Questions about the row below.
1) Give the entry just right of 12.
2) Give the entry just right of -24.
3) Give the median entry.
[ 21 -38  -8 -58 -33 -24 -22  12 -71 -47 -25 -12   5]
1) -71
2) -22
3) -24
